(in the rows, 128 means zero)
The rows of M fall into several groups, and each row is roughly a mix of its group's hidden directions.
M (136 x 10):
[[154 130 137 152 122 102  76  90 134 117]
 [145 121 164  83 119  92 135 115 149 153]
 [113 111 165 117 136 110  90 102 117  86]
 [141 111 106  90 121 100  76 140 128 144]
 [140 111 167 111 163 134  87 142 147 104]
 [127 130 131 119  97 133 162 165  85 157]
 [ 91 123  80 138 122 124 141  90 122  99]
 [129 175 148 101 123  96 141 126 104  94]
 [ 66 158 121 109 128 151 147 130 128 113]
 [146 143 140  94 119 108 107  79  97 116]
 [151 157 130 164  91 151 147 106 127  98]
 [162 123 149 160  97 145 140 150  92 151]
 [115 111 173  92 140 125 135 121 130 175]
 [116 168 101 116 138 151 112 158 116 169]
 [174 136 110 159 117 106 125 174 129 121]
 [178 137 130 101 112 103  99  97 111 126]
 [119 168 137 114 142 114 101 181 120 108]
 [179 112 101 145 122 151 114  95 154 128]
 [106 157 140 121 165 113  83 121 143  98]
 [159 121 157 120 155 148  78 137 144 106]
 [159 152 162 131 138 104 104 174 127 112]
 [126 160 150 143 105 141 175 119 152 159]
 [137 159 148 133 157 157 103 104  94 156]
 [146  87 111  99  86 142 128 122 113 160]
 [ 81  90 129 110 129  92 150 116 134 147]
 [107 133 138 146 119 153 182  94 130 103]
 [142 105 176 153 131 135 123 122 140  79]
 [133 125 130 161 168 169 160 149 150 128]
 [119  68 126 104 129 130 156 113 161 130]
 [153 148 119 128 158 169 152 135  90 149]
 [149 141  61 151 112 128 135 141 115 137]
 [ 97 122 126 169 148 176 119 158 125 128]
 [102  86 102 104 123 127 145 144 173 131]
 [148 175 141 132  97 150 102 111 107 154]
 [157 111 160 148 127  96 119  99 170 126]
 [123 127 101 161 130 151 128  73 114 101]
 [165 137 128 110 114  86 131  94 109  95]
 [107 107 139 126 132 156 129  98  85  86]
 [151 116 164 159 150 151 123 108 116 170]
 [125 107 175 131 121 158 163 111 151 152]
 [ 81 155  99 143 137 153 110 138 144  98]
 [ 99  79 132  93 138 149 127 145 129 160]
 [141  62 106 128 155 129 122 108 134 135]
 [120 125 151 110  98 137 139  80  89 105]
 [144 157 102 121 126  85 178 138 121 126]
 [117 119 160 109 157 109 117 118 105  75]
 [129 189 134 139 132 151 158 104 148 121]
 [118  95 154 114 115 170 159 160 118 140]
 [102 160 125  78 117 146 141 145 123  94]
 [147 131 147 150  93  85 145 136 147 165]
 [121 133 124  98 104 100 128 156 184 121]
 [ 84 151 121 136  82 109 139 111 152 142]
 [130 121 118  82 151 146 161 172 120 121]
 [ 85 129 102  97 120  94 139 141 159 148]
 [157 170 132 129 133 108  92 136 156 160]
 [143 130 101  90 105 152 122  97 155  95]
 [152 131 123  67 101  99 142 135 127 139]
 [128 127 108 189 140 126 150 110 109 156]
 [132 133  68 132 102 155 138 124 114  98]
 [136 167 151 103 125 113 120  96  87 107]
 [ 87 161 153 111 162  99 104 120 123 126]
 [110 162  96 110 110 116 180 126 128 110]
 [174 150 138 122 134 113 118 153  78 129]
 [119 110 114 128 112 107 120 137  65  98]
 [ 98  97 164 110 150 116 145 141 106 164]
 [131 165  99 140 133 117 110  94 175 118]
 [155 118 174 149 174 137 111 134 138 112]
 [172 153 163 150 147 110 102 137 107 116]
 [170  92  98 102 145 139 137 124 163 128]
 [146 110 119  78 120 103 114  82 120 123]
 [140 144 178 101 142 125 110 150 140 166]
 [114 118 140  77 130  93 128 117 131  84]
 [132 121 154 121 134 163 126  82 140 173]
 [166 170 143 123 108  98 110 108 101 120]
 [121  85 110 123 146  94 139  81 117 119]
 [124 142  96  94 102 104 133  97 136  88]
 [106 101  96 153 156 141 173 134 131 148]
 [126 138 131 135 102 119  70  94 102 140]
 [ 88 184 109 122 156 119 125 135 127 113]
 [145 106 115 119 140 100 132 101 177  92]
 [113 151  84 144  93 116 146  92 119 142]
 [101 172 115 116 160 136  95 119 145  99]
 [102  92  95 136 117 118 138 114 103  83]
 [148 142 122 135 164 150 173 165 144 113]
 [123 158  69 110 119 121 133  96 144 117]
 [113 147  94 121 136 125 187 115 110 149]
 [106  96 115 112 113 168 152  90 139 150]
 [154 134 152  95 150 138 140 175 140 157]
 [121 185  90 114 134 143 110 114 151 135]
 [154  77 129 108 141  89 117 142 135 104]
 [152  92  91  97 119 141 126 117 151 164]
 [110  83 140 121 146 160 131 115  98  91]
 [145 122 164 173  84 137 142 120 108 126]
 [118 162 111  87 153 175 124 139 119 130]
 [107 101 166 132 132 179 121 122 107 151]
 [110 118 101  84 111 141 150 148 126 172]
 [129 121  90 127 154 113  79 155 109 107]
 [149 128 128  85 110  82 141  91 126 128]
 [132  80 112 153 151 105 143 158 157 117]
 [123 113 131  97 130 155 107  96 176 153]
 [149 116 147 171 130 160  81 128 123 145]
 [127 110 118 101 121 115 137 149  69  96]
 [ 94 119 114 174 147 109 131 105 130 166]
 [127 126  92 156 135 104 110 164 162 157]
 [ 82 125 129  86  98 147 120 105 149 136]
 [157 115 119 112 143 130  65 107 145 127]
 [142 164 138 119 130  83 105 166 149 113]
 [179 123  84 120 113 103 149 129 122 149]
 [137 137 120  86  90 147 124 106 140  85]
 [157 119 148 116 133 166 133 136  73 145]
 [130 125 128 155 129 114 189 152 161 131]
 [130 165  90 150 148 113  91 119 129  97]
 [136 170 155 106 123 101 130 157 121  88]
 [138 152 147 120 118 126 123 191 154 108]
 [112  88  98 141 104 165 155 124 134 103]
 [125  93 132  96  91 175 149 126 132 125]
 [ 92 154 114 125 177 105 104 144 122 147]
 [165 127 114 141 170 114 162 159 109 116]
 [ 93 126 123 125 146  83 154 152 108 161]
 [113 122  96 144 141 133 170 171 157 141]
 [125 175  94 130 158 147 106 134 161 135]
 [126 125 109 104 145  65 143 145 119 149]
 [153 169 144 119 112 105 114  92  91 120]
 [184 165 117 144 113 144 104 131 137 110]
 [135 154  86 137 133  89 125 162  96 129]
 [173 147 114 111  87 108 108 114 138 152]
 [141 104 138 148 146  88 102 138 108 172]
 [ 79 111 139 117 147 104 143 101 117  91]
 [122 156 116 103  79  88 136 116 150 132]
 [132 147 171 160 129 116  99 157 126  93]
 [128 138  84 134 140 103  82 146 103 106]
 [126 111 169 166 130 142 167 151 131 152]
 [137 143  83 141 131  85 115 167 142 134]
 [116 135  80 104 135 133 161 133 172 120]
 [107 131 158 122  90  83 117 125  92 130]
 [106 130 108 116 143 126 138 140 101 192]]
Each list below has two rows that fit no group; the rest each fit one group, if only roughly. Name those rows in the order they come.
    k_624: [146 126 162 119  96 113 160 166  95 126]
    k_735: [104 126 146 108 148  83 133 133 124 178]
    k_771: [140 158 159 149 116  83 110 128 115  95]
    k_369: [112 134 152 127 136 120 115 172 169 168]
    k_477: [143 143  97 101 108 161 127 118 140 177]
    k_11: [141 134 139 159  99 164 111  85 143 105]
    k_686: [ 92 116 135  72 147 127 147 115 123  99]
    k_891: [148 149 155 133 120 176  92 124 100 144]
    k_178: [152 145  99 144 122 154 127 102 136 182]
    k_247: [125  86 131  94 153 111 114 142  86 147]
    k_632: [161 143 103 147 122 111  70 132 125 112]
    k_793: [ 85 133 154 111 152 164 136 156 125 101]
    k_639: [141 158 116 110 126 129 120 124 142 195]
 -> k_247, k_632
    k_549: [120 152 127 145 119 151 158  81  91 110]
    k_17: [ 83 147 162 105 107 138 110 152 142 104]
    k_29: [121 160 115 113 121 153 142 171  97 161]
    k_902: [117 123  93 136 153 133 167 140 138  79]
    k_657: [121 113 139 169 151  84 136 141 129  89]
    k_78: [108 111 159  90 145 131 113 110 176 117]
    k_218: [112 128 138 122 118 190 138 160 105 146]
    k_786: [ 94 130 176 145 122  99 155 126 128  97]
    k_712: [106 132 170  93 147 110 122 173 122 121]
    k_675: [ 98 128 136 144 167 138 151 100  84 115]
 -> k_549, k_78
    k_527: [152 179 144  91 144 143 150 138 149 130]
    k_904: [134  95 133 109 140 159 110  80 131 161]
    k_702: [143 101  96 158 140 163 116 113 168 118]
    k_365: [146 100 143  86 130  79 105 125 137 113]
    k_656: [114 127 138  96 108 166 108  96  89 140]
    k_196: [117 122 182 175 116 111 134 134 106 133]
    k_863: [122 150 118 151 159 137  99 153 105 175]
    k_548: [127 150 102 133 159 138 150 105 173  97]
    k_71: [131 151 161 141 147 164 119 178 123 111]
    k_325: [133 136  84  96 122 123 172 145 148 151]
 -> k_904, k_702
    k_992: [ 83 125 123 138 139  90 117 152 144  87]
    k_43: [140 168 117 124 176 156 125 165 133 129]
    k_330: [136  94 143 104 152 170  88 112 122 135]
    k_926: [120 132 123 133 145  83 159 174 140 155]
    k_361: [135 127 142  64 147 156 117 128 110 109]
    k_588: [129 113 103 157 159 125 119 135 127 187]
    k_899: [144 181 110 153  94 143 127 125  98 127]
    k_580: [137  89 123 114 128 157  98 156 170 141]
    k_853: [ 85  97 162 131 134 146 133 119 155  95]
    k_288: [121 113  72 160 144 166 125 131 124 141]
    k_670: [168 118 145 125 129 118  98 175 152 106]
    k_819: [ 86 183 127 157 119 125 131 108 126 113]
    k_631: [164 134 134  89 119 158  95  99 118 149]
    k_170: [130 174 119 152 166 147 137 110 144  95]
 -> k_926, k_288
    k_627: [126 141 109 146 152 107 141 156  96  78]
    k_852: [117 102 155 150 139 159 101 170 154 120]
    k_530: [137 107 146 132 112 115 172 145 122 181]
    k_674: [107 153 141 176 153 147 155 139  98 135]
    k_415: [130 158  91  82 147 132 101 157 126 135]
    k_882: [147 144 138 131 148 149 125  92  73 147]
    k_489: [ 98  89 160 120 140  89 147 156 125 124]
    k_997: [ 97 105 154  90 137 112 144 165 101 120]
    k_264: [165  97 124 158 151 139 116 174 141 128]
    k_759: [113 148 157 165 122 117 124 183 119 143]
    k_378: [194 113 128 109 126  93 127 136 131 120]
    k_561: [107 151  70 152 133 123 105 153 134 138]
    k_182: [129 163 108 136 143 160 108 139  80 152]
 -> k_530, k_759
    k_945: [150  96 100 104  97 157 110  98 147 137]
    k_518: [148 149  81 128 118 164 126 140 109 165]
    k_864: [107 128 120  81 105 161 150 153  99 135]
    k_995: [128  92 156 128 138 137  92 126 169  95]
    k_493: [112 137 137 186 140 131 112  92 155 116]
    k_82: [135  69 110 136 119 141 131 166 126 154]
    k_528: [122 165  86 132 143  82 152 115 130 124]
    k_613: [126 116 138 129 175 131  97 163 114 166]
    k_77: [106 130 155 101 151 117 134 156 126  74]
    k_496: [133  85 144  91 122 134 127 163 106 160]
    k_379: [135 108 138 101 125 124 114 170  89 167]
    k_83: [140 104 108 117 117 157 148 118 100 181]
    k_143: [124 141 141 115 137 108 149 181 144  86]
    k_910: [186 142  95 135 103 155 129 121 117 115]
    k_58: [129 146 159 176 146 125 135 154  88 120]
 -> k_995, k_82
    k_615: [101 119 127  87 132 101 138  82 128 157]
    k_49: [155 112 104 171 124 140 129 171 103 110]
    k_217: [115  88 131 147 131 169  92 133 159 141]
    k_414: [125 161 125 151 114 119 140 116  71 159]
    k_62: [118 167 145 136 172 128 105 119  86 131]
    k_174: [131  94 155 126 170  98  90 132 145 130]
    k_300: [116  95 123 144 162 101 120 128  85 160]
    k_727: [166 151  76 122 113 135 156 110 142 124]
    k_510: [106 143 104 117 129 137 122 163 138 187]
    k_108: [165 168 126 123 142  83 134 144 125 100]
    k_836: [106 170  83 110 146 104 112 107 139 129]
    k_141: [110 117 108 115 132  76 146 160  95 117]
    k_322: [168 102 157 111 109 159 139 161 131 148]
 -> k_414, k_300
    k_433: [165 134 110 142 130  63 127 118 123 123]
    k_36: [146 129 135 162 140 148 123 150  85  84]
    k_42: [103 145 140 124 137  98 155 173 140  91]
    k_551: [ 92 143 135 137  88 116 130  84 130  97]
    k_223: [121 103 157 179 144 131  92 134 126 105]
    k_353: [118 146 128 176 113 175 108 120 107 143]
    k_517: [122 106 119  85 145 115  82 120  93 123]
    k_445: [110 125  84 117 141 140  95 174 107 133]
    k_978: [128 110 105 152 129 167  73 123 128 144]
    k_367: [140 184 142  94 121 130 134 122  88 125]
    k_157: [148  94 167 120 129 123 168 120 165 138]
 -> k_517, k_978
    k_746: [176  78 110 128 106 144 121 144 115 132]
    k_635: [ 93 139 181 112 107 131 138 141 115  96]
    k_542: [129 151 163 168 158 141 117 130  87 118]
    k_446: [103  86 133 106 163 102 140 164 118 124]
    k_158: [150 159 136 149 148 124 164 176 117 114]
    k_284: [145 142  72 103 103 119 138 151 104 115]
    k_46: [139 112 130 172  84 155 136  99 118 145]
    k_329: [144 114 120  73  99 112 104 127 161 127]
    k_48: [130  89 131 103 126 116 170 121 120  82]
    k_921: [ 87 154 126 131 118  88 170 139 140 115]
 -> k_746, k_446
